[[-13  -3  17   6 -15  -5 -11 -10  -9 -12   0 -17 -12 -16]
 [  7 -11  -5  -3  -4 -12  22  19  -1  20 -13  14  11  19]
 [  0  -7   7   2  -7   0   9  11   3  11   5   1   0   5]
 [ 16  21  -6   8  40  21   1  -2  34  -1  22  17  29  16]
 [-15  13   2 -11   9  22 -10  -8  28  -4  27 -16  17  12]
 [  0   0  15   4  -9   0   2   1  -2   2   1   0  -2  -3]
 [  5  29  11  12  31  36 -22 -23  31 -20  38  -4  17   0]
 [ 33  25  36  45  10  21 -20 -26 -25 -27  11  18 -25 -29]
 [ -2   0  17   2 -21  -9   8   7 -17   7 -12   0 -11  -4]
 [ 11  26  21  23  17  10  -5  -8   0 -10   5   6   5  -5]
 [  4  18  26  16   1  16 -12 -11  -2 -12  15  -3 -10 -15]
 [  7  10  -6   0  23  10  16  14  28  17  12  11  33  32]] ans = -13

[[491 594 568 588 615 570]
 [501 553 527 597 619 503]
 [620 773 551 587 545 541]
 [372 529 619 542 218 718]
 [486 578 594 573 501 637]
 [645 526 599 586 542 590]
 [994 373 630 578 361 541]] ans = 491

[[648 409 644 553 680 832 545 482 563 595]
 [655 294 642 557 678 669 662 472 680 595]
 [655 294 715 496 552 832 662 472 563 595]
 [744 294 715 465 480 832 662 663 563 472]
 [655 294 715 496 644 698 662 472 658 622]
 [655 294 678 496 552 923 452 512 563 483]
 [820 294 715 313 552 832 662 697 574 361]
 [655 294 846 496 481 824 715 409 563 643]
 [655 294 842 496 467 832 662 472 563 595]
 [655 217 678 496 465 832 678 472 563 361]] ans = 648

[[6 6 6 4 5 5 4 4 5 7 5 3 4]
 [3 2 6 5 7 2 3 5 2 5 6 2 5]
 [6 2 1 2 1 6 5 6 5 2 3 5 2]
 [2 4 2 3 3 4 4 4 6 2 3 6 4]
 [3 4 3 6 4 4 5 2 4 2 3 7 5]
 [3 4 4 4 2 2 4 4 4 4 6 4 3]
 [2 4 6 4 6 3 6 5 6 7 6 6 4]
 [3 3 3 7 5 3 3 4 1 4 5 3 6]
 [3 5 6 4 5 4 2 5 6 4 4 3 3]
 [5 7 6 4 5 6 2 4 5 5 4 4 6]
 [3 2 4 3 5 5 6 4 5 5 4 8 2]] ans = 6

[[-268 -186 -189 -189 -221  320  110 -103]
 [ -29  167   49  -65   53 -177 -108   11]
 [  40 -147 -519 -381  106   80  -69 -384]
 [ -54  -54   58  -39   -8   29  -50  -96]
 [-142  216  953  693 -299 -192   53  737]
 [-364 -498  264 -404  257 -414 -126  364]] ans = -268

[[46 55 64 72 17 12 88 90  5 89 10 15 21 68 61 54]
 [87 82 76 68 36 44 43 34 70 19 82 86 88  7  9 12]
 [92 89 85 79 23 31 56 47 57 31 72 77 81 12 11 11]
 [53 58 63 65 28 27 69 68 29 65 33 35 37 57 56 55]
 [81 83 84 83 15 18 72 65 38 49 55 64 72 17 11  6]
 [48 47 46 46 50 50 46 45 51 43 54 56 59 34 31 28]
 [12 11 12 14 78 74 26 32 58 43 47 43 39 58 60 61]
 [82 85 88 88  9 11 80 74 29 58 47 55 64 23 16 11]
 [93 92 89 85 16 23 65 56 48 39 65 72 77 14 12 11]
 [73 78 81 82 14 16 77 73 27 64 36 41 45 46 44 41]
 [27 21 15 10 88 89  7  8 83 19 70 62 53 51 60 69]] ans = 46

[[7475 8605 4327 7298 7843 2871 2480 7064 4432 9263 7909 7970 7976]
 [7922 8510 4318 7421 7988 3481 3124 7049 4274 8870 7908 7893 7832]
 [5113 7486 7258 4893 8816 5970 2028 4199 7471 7275 8704 8840 8864]
 [4738 7023 7737 4540 8471 6384 2052 3971 8024 6686 8511 8575 8598]
 [3317 3878 7844 3444 4665 9573 7984 3683 7753 3306 4539 4432 4448]] ans = 7475
---
[[-44 -42 -23  34 -28  31  11  -8   7 -11  34]
 [-85 -30   5  -2 -18  37  32  -5   3 -24 -29]
 [-17 -30 -77  26 -18 -25  -4 -10 -30 -27  -1]
 [-10  15  59 -18   3  -7  38  15 -26 -29 -78]
 [-51 -17  -4 -14 -22  37  -4  -8  20  11  20]
 [ 38   3 -32  18  15 -50  14  -5 -47 -29 -36]
 [-51 -46 -59  38   0  31  23 -22  -1 -35  20]] Answer: -59

[[ 11  -7   4 -38  96   5  26 -12  12   1 -23 -14  -2   4]
 [ 17 -12 -11   2 -75  -5   8 -10   8  -7  29   3  -6   6]
 [ 20   7  66   6  -8  18   6 -18   9  -6  37  -7 -14   4]
 [ 41  57 -10   3  19   5   4 -19  -2   7  23   9 -24  13]
 [ 18 -59 -12 -17  99  -9  -9 -13   0   4  -3  27 -21  10]
 [ 29   9  -4 -16  66  -4   5 -20  20   1   5  -2 -33  14]
 [ 21 -31  14 -10  25   6  24 -20  -7   1 -14   8   7   7]
 [ -4 -21  24  17 -14  -2 -15 -17  28  -6  -5  22  -2  -1]
 [-55  11  -4 -18  30 -14 -25   5   5  -5  -2 -17 -16   1]
 [-20  32  -2  -2  19   1   0 -11  46   3  23   3  -2  -2]
 [  5 -22  -9  -7 -43  12  -7  23 -16   6 -10  18 -32  -9]] Answer: -9

[[ 11  -7  29  10 -28  25  14  63]
 [  2 -14  37  17 -32  33  17 106]
 [  8  -5  37   9 -21  16  28  61]
 [  2 -14  32  15 -25  13  11  59]
 [ 15  -5  28  14 -33  45  13  70]
 [ 17   0  29   8 -27  31  18  60]
 [ 11  -3  34  10 -25  17  26  61]
 [ 14 -14  31   4 -25  18  52  57]
 [  6  -2  33  11 -23  25  15  64]
 [  3 -14  31  16 -28  17  12  67]
 [  1  -4  34  13 -25  26   7  66]] Answer: 34

[[ 62  18  19 -72  29  38]
 [  8 -59 -51  -7 -65  46]
 [ 27 -98 -49 -47 -97  88]
 [-21  49  12   4  46 -41]
 [ 24  47  66 -44  62  -8]
 [-13  72  34  48  70 -65]
 [-13  85  55  37  88 -70]
 [ 61  -3 -16 -22  -1  38]
 [-55   6  -4  77  -4 -53]] Answer: -4

[[-29  -2 -39  18  -5  -6 -56  17 -56]
 [-29  -1  -9  74   2  31 -76  -2 -49]
 [-14  33  81  38  64  32  77   5 -49]
 [ -6  71 -47  41   6 -35 -69 -66 -15]
 [ 12   3  56 -43  32  36  18 -27  21]
 [ -4  -2  90  -5  46  67  48 -50  27]
 [ 23  17  92 -79  42  45  49  -5 -49]
 [ -5  77  68 -36  43  25  69 -48  33]
 [-50  37  82  45  67  29  38 -17  76]] Answer: 82

[[ 35 103 -13  -2 -13 -48  -7 -48  39]
 [-41   5  25  27 -73  66  93  31  29]
 [-30  41  13   8 -55  22 -24 -52 -50]
 [-20  31  66 -31  85  17  18  40 -75]
 [ 46 -12  29 -96  57  40 -46 -38  16]
 [-20  41  -4 -87 -47   4 -16 -11  18]
 [-15 -48  17  -3  25  26  85 -65  13]
 [ -8 -76 -39 -17   1  43 -62 -46 -31]
 [-15  99   8  31 -24 -95 -16 -16  25]] Answer: 8

[[ 38  21 -33  19 -31 -34  25  25]
 [-47  42  50  40  48  46   0 -46]
 [-38  32  41  32  36  37  -1 -38]
 [ 99  62 -88  53 -78 -88  72  73]
 [-77  79  85  78  78  76   1 -82]
 [-45  41  50  41  47  45  -2 -48]
 [-78  79  85  78  78  77   3 -80]
 [ 64  36 -57  31 -50 -57  45  47]] Answer: -57
